In the rows, 128 means zero.
The rows below come in pairs that one turn or mirror swaps. Which row does each named row swap with?
zomeb: [113  92 103  95 104 153 111 128 130 111 118 130 142 112 118 155 122 161]
pas: [ 93 119 106 138 139 155 137 157 115 132  98 125 138 131 131 130 127  85]
bom: [106 142 145 114 100 142 133 122 119 112 113 136 126 121 148 140 160 151]
Rul: [109 131 117 122 117 107 114 168 138 130 155 122 113 138 127 164 145 123]
Poz: [ 87 133 102 111 103 145 114 104 112 130 133 144 111 145 115 155 141 141]
ledu: [148 157 106 151 124 121 129 154 116 123 142 131 128 135 123  97 143 134]
zak: [101 138 123 115 129 106 119 159 132 136 142 120  95 136 135 160 145 128]
Nak: [144 152  96 156 114 134 137 146 125 124 147 131 129 131 126  98 152 137]
Gesob: [131 101 111  85 106 145 119 129 116 117 103 139 140 113 117 148 132 155]
zira: [122  94 107  86 107 148 113 128 119 118 115 132 139 111 123 150 120 159]
Nasas: [ 95 129 121 122 122 111 112 170 135 133 147 118 103 136 134 160 133 133]
mozo: [148 153  98 155 120 137 133 141 119 124 149 118 132 134 129 105 159 134]
Toso: [115  94 104  85 117 158 106 125 126 110 124 138 137 103 116 149 127 148]
zunuv: [117 112 104 102  98 153 110 131 115 108 138 137 150 116 113 153 122 168]
Dezen: [113 114 133 136 149 137 128 168 127 129 109 161 117 104 136 106 134 140]
sefur: [101 135 120 113 112 101 117 161 138 140 140 128 103 131 123 155 137 126]
vuvu: [102 142 123 113 124 108 106 162 123 130 151 116 102 144 137 153 138 136]
dudu: [106 111 135 138 158 145 118 143 126 110 118 117 109  99 141 109 120 116]
seb: [111 112 150 116 143 140 133 143 118 129 135 125 105 101 132 102 113 141]
diger: [140 148 103 148 115 139 137 159 127 115 145 126 125 133 119  93 157 140]
Lusad: [ 95 129 124 120 123 110 111 169 139 127 145 113  98 130 139 146 145 124]
lumib: [140 141  89 123 114 171 107 140 110 136 155 130 155 123 103 129 131 150]
tota: [137 157  92 154 121 144 122 152 125 129 157 125 132 140 125  95 142 133]
sor: [109 120 137 144 157 156 121 158 115 112 138 132 123 106 136 103 108 140]
Teso: [ 81 128 111 103  99 131 129 120 105 141 122 140 115 134 113 156 128 136]
Tor: [144 154 100 156 126 139 122 158 123 125 142 132 126 138 120  98 151 143]
tapag: [137 119 103 111 125 113 107 133 131 154 116 127 141 106 133 151 122 100]
vidi: [109 121 122 118 125 105 104 170 131 134 146 117 103 129 123 159 136 138]
vin: [108 101  96 110 123 170 110 122 117 130 125 160 126 120 130 114 172 127]
temim: [128 116  98 145 142 147 118 125 126 107 127 114 156 108 159 125 111 103]
Zadov: [122 120 106 141 130 164 119 120 125 106 109 114 167 112 142 130 122  99]
gapo: [103 106  85  98 114 164 111 134 111 135 120 158 118 126 128 118 163 146]
Nen: [103 114  88  98 118 157 111 125 123 136 131 156 116 127 139 115 171 123]
rivuf: [128 116 102 140 132 157 118 120 116 115 113 106 163 115 157 123 112 110]
Nakab: [123 112  97 144 130 154 124 115 128 109 117 110 161 106 150 125 113 109]
Noza: [103 132  92 164 128 149 107 130 101 137 127 138 141 126 124  95 114 121]
Timo: [148 144  93 153 121 130 125 155 128 124 160 134 133 132 121 105 157 132]
kinu: [109 139 155 132 101 157 118 131 118 121 113 111 134 135 146 113 152 148]
neni: [108 128 100 167 138 139 112 129 114 130 117 145 132 126 107 111 105 109]
vasuz: [ 94 141 131 121 126 173 142 143 116 120 130 126 121 143 158 137 163 142]
zivok: [ 94 107 121 132 139 166 134 156 120 126 104 133 139 133 116 139 132  90]
Rava: [118 123 107 148 131 131 121 118 119 112 129 119 161 101 151 137 108 101]
lel: [112 130 134 113 102 167 126 126 121 100 108 121 118 129 128 126 164 158]
panad: [116 135 114 122 122 113 105 131 128 150 126 125 142 103 135 165 125  95]
ziv: [143 132  87 113 116 173 101 141 115 140 144 113 155 141 118 137 128 140]
tez: [119 113 101 136 148 163 109 126 112 116 121 104 155 117 159 126 114 106]
kal: [125 106 108  90 100 148 115 134 126 104 120 137 142 120 120 159 129 162]
nutof: [101 117 112 133 134 159 132 170 125 129 102 133 139 142 109 127 126  93]

zunuv swaps with Rava
dudu swaps with lel
tapag swaps with ziv
vin swaps with zivok
kinu swaps with seb

The rows below come in pairs that one turn or mirror swaps. Which row does each named row swap with?
pokol: [156 133 132 114  86 145  77 127 119 135 111 143 122 131 111 119 109 118
 114 107]
pesub: [ 99 135 153 108 155 148 113 138 128 138 101 146  82  94 113 122 120 118
 122  99]
Tur: [119 162 166 117 144 155 112 127 118 132 106 139  78 106 108 112 147 148
 102 105]
Tel: [144 129 128 109  86 131  88 118 100 116 126 127 121 123 123 110 119 106
 106  92]
volab: [111 127 130 111 122  97 138 128 134 140 130 148 139 132 141 112 124 150
 128 146]
sep: [137 122 164 140 131 148 123 115 128 107 112  90 122 125 138 101 138 124
 146 146]
pato: [142 132 118 103  85 152  87 134 102 128 144 121 110 134 116 131 132 120
 101 116]
Duto: [122 128 133 107 139 106 147 126 145 150 140 140 136 137 142 108 123 137
 120 145]
Dufog: [160 135 137 112  72 142  83 140 112 125 112 127 109 122 128 120 126 125
 121 108]
vef: [155 139 131  99  92 141  73 127 127 115 136 129 127 126 114 122 135 109
 111 111]
Sikam: [112 136 144 118 149 153 128 140 110 146 122 138  71 107 113 101 149 129
  93 104]
sogu: [106 136 137 103 133 103 148 128 144 140 133 140 134 126 141 107 117 141
 138 141]
vanam: [ 91 152 152 106 143 155 126 126 111 147 111 129  82 121 109 123 155 123
 104 102]
Vazad: [110 143 163 109 143 153 114 120 131 155 105 156  86 108  97 127 133 132
 122  97]
Demog: [104 150 146  91 141 158 121 127 139 156 126 126  84  97  99 125 136 132
 116 103]
duruf: [141 123 133 115  88 147  82 133  99 129 124 131 114 149 116 126 123 110
  98 125]
sesis: [104 134 133 106 139 103 152 130 144 146 135 137 128 120 136 106 122 146
 126 141]
nivat: [153 146 127 108  75 159  94 146 116 123 122 132 115 132 115 122 124 119
 106 123]
Zuvo: [108 148 167  98 129 143 126 133 124 140 115 152  79 106 109 128 143 150
 120  95]
Duz: [109 118 137 106 138 109 149 128 147 147 132 139 125 131 141 115 125 151
 139 143]
Suliv: [139 118 159 140 137 157 123 111 132 121 121  95 132 123 134  90 138 122
 144 144]
ber: [102 125 137 101 136 115 149 117 144 145 136 143 132 121 142 110 117 137
 129 147]
lafog: [ 98 143 159 107 146 160 118 124 116 151 114 140  73 134 112 129 142 124
 108 110]
Kores: [145 128 131 113  92 123  66 134 113 131 121 143 106 141 121 112 137 112
 103 115]
givo: [155 130 121 118 103 138  89 144  94 121 133 140 108 132 127  96 142 111
  94 113]
Tegi: [128 125 157 144 135 149 117 116 135 114 100  95 118 119 138  93 137 134
 154 142]
gaf: [149 118 134 117 115 136  68 140 103 120 127 131 128 124 104 112 130 133
  91 113]
ral: [151 126 127 108  94 148  84 157 106 131 131 121 128 136 114  91 131 114
 102 119]
lafat: [107 119 132 105 137 102 149 129 138 143 128 137 127 134 136 117 118 136
 137 146]
sofol: [107 131 131 111 137 111 158 120 141 141 137 136 133 128 133 102 131 145
 128 145]
Katuv: [138 114 155 144 131 141 122 113 137 106 115 101 124 113 139  91 145 123
 152 134]
med: [109 154 157  96 145 151 112 122 120 137 124 125  70 118 113 135 154 121
 103 108]
dezab: [106 133 147 112 146 140 124 131 122 146 124 134  74 108 105 127 141 122
 126  80]
seme: [110 151 135 107 153 156 103 128 119 169 110 140  88 106 126 110 149 131
 109 100]
Ralap: [144 119 156 137 128 145 124 117 139 109 110 105 137 120 147  95 142 123
 146 142]
puvib: [113 161 165 101 136 157 127 138 130 135 113 148  78 113 101 132 151 127
 112 113]
kifes: [129 133 119 102  91 142  72 145 119 110 129 151 118 114 112 115 144 115
 119 115]
gizas: [100 152 139  94 134 154 106 139 139 130 105 127  73  95 106 110 130 132
 108 106]
Zeref: [ 94 134 154 112 134 162 111 122 116 153 115 134  72 115 101 105 141 143
 110 103]
losi: [151 123 121  97  86 129  91 139 109 116 109 123 114 143 114 136 140 120
 120 105]
kegor: [128 114 153 136 127 153 123 106 134 105 108 101 131 129 145  97 133 123
 147 138]
Defuz: [153 140 115 121  85 137  85 150 107 141 126 146 113 123 120 122 137 133
 109 120]
fomaz: [144 130 121 113  91 137  83 146 101 120 127 120 117 152 111 121 132 113
 101 114]
Sakod: [139 111 152 136 131 150 113 119 145 108 121 100 127 127 138 100 127 120
 153 146]
Bap: [117 127 134 104 138 114 157 133 140 144 130 136 132 125 137 106 119 149
 133 145]
lugu: [140 121 150 142 125 147 111 118 135 107 118  97 135 122 141  90 141 124
 150 139]
lugab: [100 141 151  89 129 153 132 118 115 137  95 125  85 113 109 131 152 138
 115  94]
vipar: [101 132 143 108 140 154 130 147  96 153  99 136  89 107 113 116 162 135
 118 110]
Vob: [138 116 160 130 121 145 117 106 133 111 108  98 133 123 145  95 132 127
 147 147]
zamuk: [114 127 125 105 128 101 153 124 138 141 135 138 128 123 141  99 118 146
 131 137]
nekem: [143 123 146 142 129 139 121 116 141 111 117  94 129 128 138  91 140 118
 147 147]
Didav: [110 130 128 108 126 109 152 127 135 145 138 141 130 138 146 117 125 145
 128 144]
Saf: [107 129 133  98 139 106 148 126 142 139 142 130 129 131 135 108 126 147
 134 147]
Bim: [102 145 160 102 154 151 121 143 131 151 118 141  91 116 117 104 161 122
  98 102]
popov: [130 119 155 143 123 147 121 120 143 108 112  97 133 119 139  97 131 125
 154 138]
ver: [136 122 121 110  96 146  78 137 110 113 121 150 131 121 127 113 107 112
 118 103]
Telik: [150 129 125 109 105 132  88 148 104 108 102 129 120 149 132 110 135 130
  92 105]
Gelu: [131 119 150 135 123 147 118 112 144 112 117  89 132 121 145  96 144 122
 145 144]

Duto swaps with Suliv
zamuk swaps with Katuv
Bap swaps with Ralap
lugab swaps with losi
kifes swaps with gizas
vipar swaps with Telik

The rows below come in pairs that one turn or mirror swaps. Which row does each named row swap with?
giv: [140 128 113 100 119 144 132 144 161 147 143 175 127 134 117 151 126 142]
Mes: [133 127 118 119 129 198 109 153 165 163 144 141 137 127 117  78 121 119]
mot: [137 147 123 124 117 167 128 148 100 151 146 123 126 148 116  84 104 105]
kuziv: [148 140 126 102 125 145 127 136  91 132 135 133 133 125 124  94 160 107]
Deg: [173 132 123 136 153 139 133 160 167 137 118 121 152 131 100 110 142  95]
Siso: [139 118 114 128 120 158 145 141 184 162 129 123 145 152 127  95 160 144]
Danat: [137 146 121 105 132 175 137 134 115 136 139 152 143 148 111  90 143  82]
riguf: [135 138 124 100 125 159 168 140 168 125 134 144 111 149 131 117 134  91]
Ven: [139 133 122  94 127 151 178 139 180 149 140 143 149 151 121 107 131 118]
Naz: [146 135 128 126 147 161  93 136 175 158 145 152 146 146 114 105  98 103]
podid: [144 149 133 114 131 175  98 117 186 157 146 123 128 136 119 115 166 131]
bubu: [173 143 149 107 117 139 123 122 143 162 101 129 122 112 123 117 128 150]
kise: [140 126 133 142 148 142 117 139 117 140 171 145 133 161 110 103 144 128]
Dopag: [127 131 106  87 124 122 138 139 155 171 152 114 129 116 129 100 134 100]
nel: [146 140 119 117 104 134 129 138 165 135 135 136 167 181 127 102 129 105]
sog: [147 115 134 148 157 147 138 141 148 136 130 121  98 137 123  95 150 139]
Bel: [154 130 127 121 125 153 106 136 102 167 139 161 118 134 135 114 139 145]
nizar: [161 164 150 128 145 146 102 133 137 137 128 150 102 138 102 129 123 137]
nebo: [143 137 131 124 132 120  94 120 172 148 147  99 130 122 120  95 149 121]
Fala: [138 130 122  95  86 136 136 135 147 153 147 129 151 168 136 102 113 125]
Bepe: [156 147 134 128 123 135  98 132 152 150 139  74 122 135 123 115 124 128]
kef: [107 132 100 124 141 186 116 141 142 157 132 116 141 139 114 128 133 104]
Dasa: [159 147 118 112 108 144 121 122 129 158 120 144 103 112 127 143 152 125]
Fasor: [166 147 150 132 164 140 138 135 158 143 129 102 118 131 107  91 143 135]
daza: [132 133 124 105 146 160 122 137 161 160 155 123 151 117 117 100 113 168]
bub: [132 140 122 117 138 151 115 161 153 158 132  97 159 130 118 145 113 147]
Kupop: [146 134 123 118 136 153 114 151 129 140 133 124 127 135 113  51 154 116]
Nuz: [166 148 162  99 115 136 122 126 137 135 141 150 124 133 124 100 121 159]
des: [134 114 103 128 151 169 114 142 136 152 130 113 134 111 104 113 166 110]
fisi: [134 144 125 101 128 163 105 158 139 143 133 136 121 130 113 160 111  96]
nepod: [186 139 124 104 117 167 118 169 141 125 128 125 137 112 121  95 147 102]
funil: [145 137 129 113 139 148 141 120 171 170 144 161 143 126 119  72 142 103]
Lasez: [138 143  86 107 127 176 131 155 172 140 136 114 145 135 126 107 146  88]
nepu: [131 125 121 116 125 187 147 147 176 157 134  99 126 131 105 124 122 145]
vuru: [173 151 147 100 114 159 161 139 123 126 147 122 122 134 117  86 132 135]
kebo: [190 122 126 101 122 127 104 140 154 147 119 148 144 120 127 110 151 114]
sikur: [135 141 128  98 117 155 122 129 161 151 131 130 121 141 112 152 169  91]
vorep: [125 132 125 134 132 152 119 151 125 142 144 155 121 149  97 130  92 123]
ful: [184 170 110 116 105 178 128 147 157 131 124 140 130 127 134  99 146 115]
Tugog: [158 130 140 105 124 142 120 160 147 107 160 144 157 161 103 104 142 124]
Riva: [156 162 150 111 134 138 139 145 162 113 155 109 127 136 112  86 130  97]
Fava: [147 141 157 129 119 146 122 124 111 169 130 158 118 129 134 115 127 138]
pemu: [148 172 151  85 113 141 129 128 119 160 136 136 147 136 137  98 126 135]
Pil: [145 141 126 115 131 152 139 144 156 142 146 141 149 133 117 129  71 132]
nugar: [149 133 143 154 149 146 125 131 121 150 137 146 107 151 101 116 133 141]
vimi: [159 153 117 142 138 142 129 152 130 162 115 106 139 172 119  95 127 109]
volo: [127 119 124 118 126 164 109 172 167 139 142 136 125 116  97  80 119 135]
gal: [140 125  98 108 105 162 127 149 133 167 123  98 123 109 125 126 144 114]
sak: [147 142 130 114 124 165 119 144 184 139 131 123 139 138 117 154 106 147]
funu: [136 137 122  97 115 146 150 131 157 143 142 152 117 128 112 158 139 102]
Kem: [136 134 131 122 124 149 127 156 144 147 135 133 134 121 123 169 107 108]
Magel: [175 172 142  84 120 157 136 145 144 132 106 121 154 140 115 116 127 128]

sikur swaps with kise
Kem swaps with Fava
nugar swaps with funu
sog swaps with riguf
ful swaps with volo

